In the rows, 128 means zero.
R: several groups of rows, each row roughly a mix of its group's hidden directions:
R (100 x 10):
[[127 107 188 113 124  86 110 131  99 122]
 [114 145  79 143 128 159 158 139 175 119]
 [117 151 118 139 160 155 148 143 175  84]
 [ 91 121  81 128 114 167 131 139 171 127]
 [100 116 131 130 120 173 149 158 169  92]
 [138 124  75 126 106 164 146 150 169 117]
 [105 105 115  87  99 124 106 145 170  95]
 [107 195 141 156 129 107 128 130 117 157]
 [149 135 137 116 140 108 119 126 127  51]
 [163 133 157 166 165 104 128 140  92 106]
 [ 97 108 149 129  99 115 122 133 125 195]
 [174 163 114 136 154 130 130 108 107  81]
 [ 92 139 180 127 115  88 114 144 105 151]
 [123 105 127 142 120 132 163 137 153 196]
 [131 102 142  95 181 149 122 113  85 122]
 [110 157 107 147 137 157 148 144 179  93]
 [ 90  76 166 111 106 110 109 136 145 128]
 [145 101 138 106  89 159 133 101 100 170]
 [126 128 150 118 144 122 145 144 110  53]
 [131  94 124 124 126 109 127 101 106 195]
 [120 130 109  96  99  99  84 132 131  80]
 [131 166 150 149 112  98 130 164 150  83]
 [ 97 108 145 142 106 120 144 131 113 195]
 [ 78 103 144 107  96 110  91 144 152 132]
 [132 115 152 132 120  90  83 101  81 133]
 [122 145  61 120 134 145 116  84 119 124]
 [118 126 126 103 103  88  79 129 115  86]
 [136 153 138 133  73 103  94 118  87 131]
 [125  91  86 133 109 136 138 131  92 176]
 [104 154 104 116  95 122 117 162 179 107]
 [167 118 100 110 145 127 104  83 122  88]
 [125 122 124 152 129 157 130 101 113 198]
 [ 81 109 160 126 126 141 154 174 151 141]
 [112 118 185 159 124  95 128 145 112 163]
 [115 168 129 155 138 149 149  85  99 162]
 [135 115 169 134 167 146 149 161 118 172]
 [148 136 107 140 159 179 168 107 134 152]
 [161  98 105 118 145 177 133 109  88 120]
 [106 171 140 148 114 114 118  89  80 138]
 [119 100 136 131 120 118 131 120 117 206]
 [ 85 117 152 115  79  92 105 118 110 132]
 [122  87 113 118  73 127 132 148 125 171]
 [135 109 156 104 123  87 103 133 139  73]
 [116 107 127  96  97 127 130 173 178 112]
 [134 116 128 143 114 118 131 113 103 204]
 [147 159 140 169 151 157 174 120 140 150]
 [124 100 146 125 110 109 136 139 136 201]
 [109 100 137 107 119  82  73 124 110 118]
 [169 113 139 141 178 152 147 106  93 126]
 [123 105 183 137 150 134 141 124 100 174]
 [145 136 190 161 146 128 150 128  99 150]
 [142 165 104 119 132 114 104 116 146  66]
 [157  92 160 100 125 107  95 117  86 132]
 [148 150 144 161 138 114 126  97  81 168]
 [121 103 137  97 156 145 109  87  81 146]
 [134  94 115  80 137 125 116 132 143  71]
 [122 100 140 139 128 125 141 119 109 203]
 [149 119 163 146 137 116 151 116  99 188]
 [120 130 123 103 129  95  78 117 101  81]
 [136 119 100 116 142 159 142 136 161  67]
 [127 109 120 124 116 147 108 117 104 201]
 [141  70 135 106 155 135 127 117 125 177]
 [124 122 113  93 112 118 105 129 144  59]
 [174 169 120 133 147 110 114 106 118  83]
 [ 80 162 123 162 128 136 152 134 172 117]
 [130 101 183 142 148 101 111 127  89 150]
 [146 166 103 156 164 131 127  94  92 108]
 [108 147  78 131 134 179 135 131 138  92]
 [113 160  81 143 138 171 130 119 143  90]
 [128 158 158 164 125 122 135 135  97 184]
 [141 175 152 147 151 103 144 124 117  77]
 [111 122 151 137 122 116 138 149 120 203]
 [139 113  74 135 116 160 159 140 157 157]
 [108 146 102 151 120 153 137 123 140 195]
 [159 166  92 138 151 147 135 114 126  80]
 [100 119 129 129 103 124 106 129 138 200]
 [135 187 130 179 132 126 147 127 108 148]
 [158 140 123 162 135 129 132  93  89 175]
 [145 168 120 166 121 109 137 110  87 166]
 [ 93 118 195 133 125  97 116 127 110 118]
 [115  97 159 136 116  83  88 122 100 153]
 [142  96 125 150 128 135 163 116 166 181]
 [111 124 161 143 112  81 115 174 157 115]
 [124 163 107 149 141 130 153 130 168  75]
 [113 127 173 155 132 124 138 111 101 184]
 [111 106 154 144 152 146 161 138 147 185]
 [100 118 145 126 116  75  95 161 152 108]
 [106 117 136 135 140 141 167 174 175 150]
 [122 137  67 109 110 140 130 140 170 101]
 [141 167 123 137 144 149 132 144 145  63]
 [137 129 162 131 151 164 179 157 155 139]
 [131 149 101 111 156 158 154 147 165  86]
 [145 149  67 125 100 145 124  95 104 118]
 [112 167 115 129  98 110 117 130 134  65]
 [ 98 101 166 100 108 149 146 138 144 173]
 [116 120 107 135  91  92 127  96  99 175]
 [168 133 116 149 146 145 163 114 111 181]
 [123 148 114 179  94 121 159 143 146 165]
 [124 150 115 111 109 124 115 144 145  55]
 [124 123 135 131 134 174 169 112 121 184]]

one row of each group, then the others: which group is each in?
[131 129 177 161 153 124 138 110  92 167] -> H
[117 149 121 162 151 179 157 109  96 143] -> J
[ 88 113 102 108  77 120 126 136 158 100] -> W

[143 138  77 108 160 163 132  99 109 105] -> H
[ 87 131 141 127 124 145 155 180 166 113] -> W
[119 135 101 108 102  94  80 117 119  86] -> H
[ 87  92 147 104  99 105 111 156 158 125] -> J
[164 150 153 111 105 127 101 164  95  95] -> W
[123 149  70 145 130 167 130 113 166 125] -> J
[102  71 121 122 158 117 114 131 128 174] -> H
[142 118 138 135 176 142 124  87  81 151] -> H
[122 135  99 108 104 117 110 117 144  60] -> W
